Here are the same points, seen from different sides; a view may also be mirrored.
A view may leave some points out. In some views, one point has been moved. Which views, in the order they come, and which point in each? Write - if no view has one.

Scene 1 (5 views)
(in the rows, 128 means zero)
panel a:
  zev [140 159 111 125 100 111 128 112]
  zarup [123 128 127  96  88 130 124 113]
  mibi [137 149 127 103 115 119 112 119]
  dakim [131 141 128  95 105 129 125 121]
  zoda [120 153 117 105  80 129 137 113]
  minad [152 125 110 130 112 122 173 120]
  Rivat [146 144 134 132 108 121 184 115]
panel b:
  minad [121 143 124 126  95 137 145 148]
  zev [109 141  88 110 107 141 153 107]
  mibi [ 88 126  88  94 109 123 166 117]
  dakim [ 83 136  88  99 107 125 172 134]
  zarup [ 92 149  75  98 100 122 175 144]
  Rivat [122 160 135 121 111 144 161 141]
  povof [121 148 132 110 120 135 168 148]
  fuzok [107 148 113 116 111 138 161 139]
panel c:
  zoda [177 118 151 168  93 158 156 197]
  povof [185  65 150 191 120 136 150 208]
  dakim [177 112 141 176 115 157 144 176]
  fuzok [181  88 159 183 114 140 152 200]
  zarup [178 118 134 175 100 157 132 188]
  mibi [185 118 143 170 133 157 147 175]
  zev [192 118 165 161 126 148 156 200]
panel d:
  zarup [162  89 116  95 144  96 119 147]
  povof [172 140 100 122 132 100  83 135]
  zoda [163 110 103  90 133  90 130 157]
  Rivat [171 148  95 126 122  97  90 151]
  fuzok [167 132 108 114 129  96 107 143]
  dakim [151 108 124  94 146  98 119 139]
  zev [177 136 129  91 135  92 126 157]
  minad [176 133 118 140 113  97 102 148]
panel e:
  minad [148 105  91 148  50 111 152  84]
  fuzok [167 118 100 136  58 128 147  87]
  mibi [190 119 141 127  46 132 142 103]
  zarup [174 129 125 105  45 122 121  96]
  zoda [172 140  97 124  40 112 136 101]
  zev [188 122 112 129  34 129 162 105]
  povof [152 104  95 136  70 142 149  80]
  dakim [182 126 132 124  54 126 130  96]
Views with a point moved: panel e
  out of place in panel e: zoda

Scene 2 (5 views)
panel a:
  febib [142 120 135 124 151 172]
  dap [169 147 119 124 133 183]
  Ril [175 127 129 140 133 159]
  Bebir [133 130 126 137 156 154]
  Badin [139 135 122 129 134 182]
  Sibo [150 145 115 135 141 165]
  nem [132 135 109 119 130 161]
  gak [129 153 127 123 133 155]
  vosuz [157 124 129 129 161 161]
  Rep [165 123 126 130 140 167]
  Fekur [160 141 112 136 162 171]
  Moged [147 154 115 141 151 190]
  Leb [149 127 119 137 149 168]
panel b:
  Ril [ 75 107 117 212  81  75]
  vosuz [ 95 100  96 209  68  65]
  febib [ 94 118  93 202  58  61]
  Sibo [ 72 114  84 206  83  70]
  Badin [ 75 132  85 196  67  71]
  Fekur [ 85 101  79 205  80  81]
  Bebir [ 88 115  79 219  70  52]
  gak [ 69 127  80 201  85  43]
  dap [ 71 114  97 184  84  85]
  Rep [ 79 107 107 204  70  74]
panel c:
  Leb [122 158 104 129 133 119]
  gak [ 98 142 130 122 119 116]
  febib [117 167 105 132 124 102]
  Bebir [112 164 108 123 115 125]
  Fekur [129 165 115 116 146 125]
  nem [117 141 127 142 121 120]
  Sibo [117 147 118 122 139 123]
  vosuz [130 167 102 115 126 110]
  Ril [127 136  90 115 140 108]
  Badin [108 152 116 142 139 110]
  Rep [130 148  99 124 136 106]
panel d:
  dap [124 141 133 144 129 145]
  febib [145 154 126 126 137 112]
  Leb [152 138 128 133 133 125]
  nem [139 132 114 114 149 136]
  Ril [144 123 132 146 144 108]
  vosuz [155 151 123 146 138 117]
  Badin [135 141 134 116 133 132]
  Sibo [146 133 132 135 142 140]
  Bebir [163 142 128 125 152 120]
  Rep [137 137 124 146 131 119]
  Moged [148 147 147 130 129 152]
  Fekur [158 145 129 147 133 141]
panel e:
  Badin [ 84 126 156 110 123 105]
  Leb [ 70 118 172 108 119 114]
  Ril [ 81  97 171 116 119 134]
  nem [ 52 112 166 120 137 109]
  dap [ 83 126 149 125 116 133]
  Rep [ 79 109 174 121 117 123]
  Fekur [ 58 126 167 111 109 127]
  vosuz [ 64 110 179 119 105 113]
  gak [ 64 106 136 109 121  98]
  febib [ 77 115 174 117 108  96]
  Moged [ 73 140 150  99 107 123]
  Sibo [ 66 118 154 108 121 121]
  Bebir [ 57 108 168 101 114  98]
Views with a point moved: panel d, panel e
  out of place in panel d: Ril
  out of place in panel e: nem

Scene 3 (6 views)
panel a:
  Keni [201 145 157  73]
  Sem [142 127 133  90]
  lomu [197 140 145  75]
  kufa [157 115 124  94]
  Zegi [160 124 113  88]
  Vobeg [195 142 154  73]
  zib [159 119 106  98]
  tuda [202 152 137  83]
  Nikav [154 118 121  87]
  Dobu [162 118 123  94]
  supu [190 147 148  78]
panel b:
  kufa [139 124 119 101]
  Dobu [145 127 116 101]
  Nikav [136 126 117 106]
  tuda [153 165  94  69]
  supu [139 156  98  65]
  Zegi [143 133 113 109]
  Vobeg [135 160 105  60]
  Sem [127 115 107  98]
  lomu [141 161 106  65]
  zib [151 126 115 116]
  Keni [139 163 104  52]
  sis [135 164  97  59]
panel c:
  zib [133  92 135 129]
  Sem [163 104 140 132]
  kufa [146  94 147 134]
  Dobu [144  91 147 127]
  supu [174  75 163  94]
  Nikav [150  91 142 134]
  lomu [169  67 169  98]
  sis [177  68 166  91]
  Keni [177  68 176  90]
  tuda [160  67 162  83]
  Zegi [144  85 136 127]
panel d:
  Sem [139  97 157 139]
  Nikav [130  99 141 147]
  lomu [141 122 116 105]
  Vobeg [145 120 119 100]
  Keni [143 124 115  95]
  tuda [138 139 119 111]
  sis [150 123 118 101]
  zib [119 110 143 158]
  Dobu [124 107 142 142]
  Zegi [130 108 139 152]
  kufa [124  99 145 144]
panel e:
  zib [ 49 107 125 138]
  Nikav [ 61 114 115 141]
  Sem [ 69 121 115 158]
  Zegi [ 56 106 114 140]
  sis [103  73  97 148]
  Keni [109  70 102 145]
  kufa [ 64 115 122 139]
  supu [ 97  78 104 150]
  Dobu [ 64 107 122 138]
  lomu [ 97  76 103 140]
  Vobeg [104  78  99 144]
  tuda [ 90  61 109 145]
panel f:
  Sem [102 131 176 123]
  tuda [123 120 128 159]
  sis [120 134 121 148]
  Dobu [119 116 173 128]
  Nikav [111 115 172 120]
  lomu [127 127 127 144]
  supu [119 134 132 148]
  Keni [129 136 118 149]
  Zegi [110 108 172 127]
  zib [114 102 182 130]
  kufa [116 118 176 122]
  Vobeg [125 136 124 144]
Views with a point moved: -

Scene 4 (6 views)
panel a:
  ped [116 110 146 123 169 138 151  95]
  ropi [174 123 161 138 126 151 125 135]
  zud [167 125 173 145 136 140 117 129]
  zati [170 130 164 139 124 149 108 134]
  guf [107 109 139 138 165 141 167  93]
  gudir [171 116 164 146 130 136 133 126]
  tup [163 129 155 149 115 128 135 132]
  fufi [179 124 168 151 125 144 119 138]
  pugok [155 115 146 145 117 141 118 141]
  vemu [107  95 136 150 174 137 154 100]
panel b:
  ropi [173 112 141 100 188  96 183  91]
  zud [163 111 139 118 190  99 193  97]
  Limi [117  56 113  95 184 138 149 129]
  guf [127  52 117  98 175 133 156 132]
  ped [122  64 116 104 169 133 166 115]
  zati [162 125 144 108 195  95 186  90]
  vemu [130  64 109 100 176 143 170 144]
  pugok [168 126 129 103 188  98 169 110]
  zene [174 117 138 122 192  86 172  78]
panel c:
  ped [ 87 121 213 127  99 136 110 117]
  zati [116 131 137 139 121 161 133 147]
  vemu [105 109 226 109 101 147 109 110]
  zene [118 135 128 147 101 146 140 143]
  gudir [122 128 146 124 109 142 137 129]
  Limi [ 93 105 225 121  85 138  98 127]
  ropi [117 122 139 135 122 146 134 140]
  pugok [132 114 152 145 114 161 134 134]
  guf [100 110 224 118  93 129 105 123]
panel d:
  ropi [142 141  93 150 127 110 143 154]
  fufi [151 127  88 148 124 112 144 158]
  ped [154 172 136 160 158 138 166 101]
  zene [146 134  94 134 124 101 123 146]
  zati [136 125  93 151 130 117 133 152]
  pugok [134 138  78 147 127 118 147 131]
  tup [151 135  86 132 133 103 148 134]
  Limi [147 177 132 144 175 146 179  95]
panel e:
  gudir [135  97 116 146 149 133 121 101]
  ropi [130  97 126 135 151 118 117 104]
  guf [149 158  73 164 107 131 130 122]
  zene [147  82 122 141 168 115 121 110]
  vemu [139 162  72 158 110 140 142 104]
  ped [143 159  79 163 129 128 132 124]
  pugok [141 100 110 119 148 118 130  93]
  Limi [157 165  74 165 108 120 138 116]
  zud [124  95 119 145 155 126 135 107]
  zati [129  93 129 133 158 111 134 105]
  tup [145  84 103 140 146 121 122  99]
  fufi [125  85 128 138 153 124 125  98]
panel f:
  zud [ 95 101 110 100 176 178  52 112]
  gudir [ 98 106 109  84 166 173  42 110]
  fufi [ 91  94 101  90 175 188  47 108]
  tup [ 98  90 102  85 150 170  50 105]
  Limi [106 122 162  63 149 114  84 131]
  zene [ 89  97 106 102 149 192  47 100]
  zati [ 82  90 113 100 170 190  56 110]
  guf [104 130 149  64 155 110  78 130]
  ropi [ 80 100 110  86 169 184  51 105]
  ped [100 131 155  80 161 119  71 121]
  vemu [110 117 155  63 172 108  66 135]
Views with a point moved: -

Scene 5 (6 views)
panel a:
  bute [127  33  66 152  74 142 134 154 100 128 140  52]
  Deket [123  34  67 142  79 140 129 159  91 119 121  56]
  ripi [121  31  70 142  84 142 126 159  88 114 116  54]
  dum [123  32  60 141  72 138 130 153  95 122 121  63]
  bazor [126  34  73 154  80 145 133 158  97 127 143  44]
  Ket [136  32  67 156  85 136 133 168 100 113 138  54]
  ber [130  35  76 155  92 140 131 174  96 112 137  48]
  valo [142  37  70 160  86 136 135 174  99 115 151  48]
  lek [119  38  69 144  72 141 133 160  99 131 135  55]
  sedag [137  40  71 153  87 135 133 176  94 113 141  50]
  guv [137  46  69 147  83 131 133 181  92 114 139  55]
panel b:
  Ket [115 120 108 120 127 124 111 134 140 101 140 122]
  lek [ 98 128 119 124 129 125 120 129 142 120 135 129]
  valo [115 120 104 121 118 110 105 133 148  99 138 122]
  ber [113 119 103 116 129 118 105 136 139 104 136 134]
  dig [119 120 106 122 123 124 110 133 141  95 143 116]
  guv [110 121  94 123 116 123 105 126 140 110 141 128]
  bazor [108 121 122 120 128 113 116 136 145 114 130 128]
  dum [106 122 119 125 133 142 124 130 131 119 138 122]
  sedag [114 119  99 120 120 118 105 132 140 106 138 128]
  Deket [109 119 113 120 133 137 118 132 130 119 134 130]
  ripi [112 116 112 117 137 140 115 135 125 119 133 135]
  bute [106 123 124 123 128 121 121 133 144 114 133 122]
panel c:
  ber [120 157 137 134 133 124 107 127 130 151 119 135]
  lek [114 166 140 118 120 115 111 119 127 148 124 112]
  guv [110 159 129 128 125 120 118 127 141 154 119 138]
  dig [119 149 144 129 133 127 124 130 138 150 130 133]
  Deket [120 164 137 117 115 127 101 124 135 142 129 122]
  dum [118 164 143 111 112 125 108 124 137 140 135 116]
  bazor [123 158 141 128 128 121 112 114 124 153 120 113]
  bute [120 158 144 121 124 120 118 117 128 150 127 111]
panel d:
  dig [ 91  83 153 122 150 157  82 115 131  67 154 130]
  ripi [ 85  73 183 118 129 158  84 120 129  85 149 126]
  bazor [ 81  93 159 107 133 160  88 106 120  79 146 122]
  bute [ 84  95 162 106 134 157  84 110 125  77 153 116]
  valo [ 86  87 144 117 147 162  89 107 130  68 147 135]
  ber [ 81  75 158 118 141 161  91 110 125  75 146 137]
  guv [ 85  76 153 114 140 165  89 112 147  73 150 136]
  Deket [ 85  77 177 114 130 158  83 119 133  83 152 123]
  sedag [ 85  79 153 118 142 164  89 110 136  73 146 137]
  dum [ 87  82 178 110 131 154  78 120 134  80 160 114]
  lek [ 79  86 166 100 128 158  86 110 131  80 156 117]
panel e:
  Ket [123 117 132 104 126 139 127 126 115 124 125 128]
  Deket [136 115 135 109 132 158 132 134 120 133 132 127]
  sedag [119 116 127 103 117 144 120 128 116 119 124 129]
  guv [115 115 126 110 117 151 118 125 120 120 125 132]
  dum [134 116 137 113 139 157 137 127 119 141 131 129]
  lek [131 116 121 106 131 158 134 126 107 140 130 133]
  bute [128 117 127 101 128 148 137 125 105 142 125 129]
  valo [115 117 126  98 115 135 123 124 110 121 121 128]
panel f:
  guv [123 113  87 112 108 110 214 130  65 116  62 141]
  dig [123 107  95 115 101 107 198 133  74 110  64 154]
  valo [111 104  90 114 105 112 203 130  64 106  65 153]
  bazor [121  86 102 112  97 118 205 138  56 107  58 141]
  bute [127  89 106 116  93 120 207 142  62 111  61 143]
  Deket [144  95 101 109  97 110 207 135  66 119  53 132]
  sedag [120 106  89 110 107 108 206 128  64 111  60 145]
  dum [147  96 107 114  91 113 208 143  72 121  57 135]
  ber [122  99  89 105 107 105 200 130  64 107  55 140]
  lek [131  92 103 113  96 119 213 147  61 113  57 132]
  ripi [148  93 100 106  98 105 203 130  66 119  50 130]
Views with a point moved: -
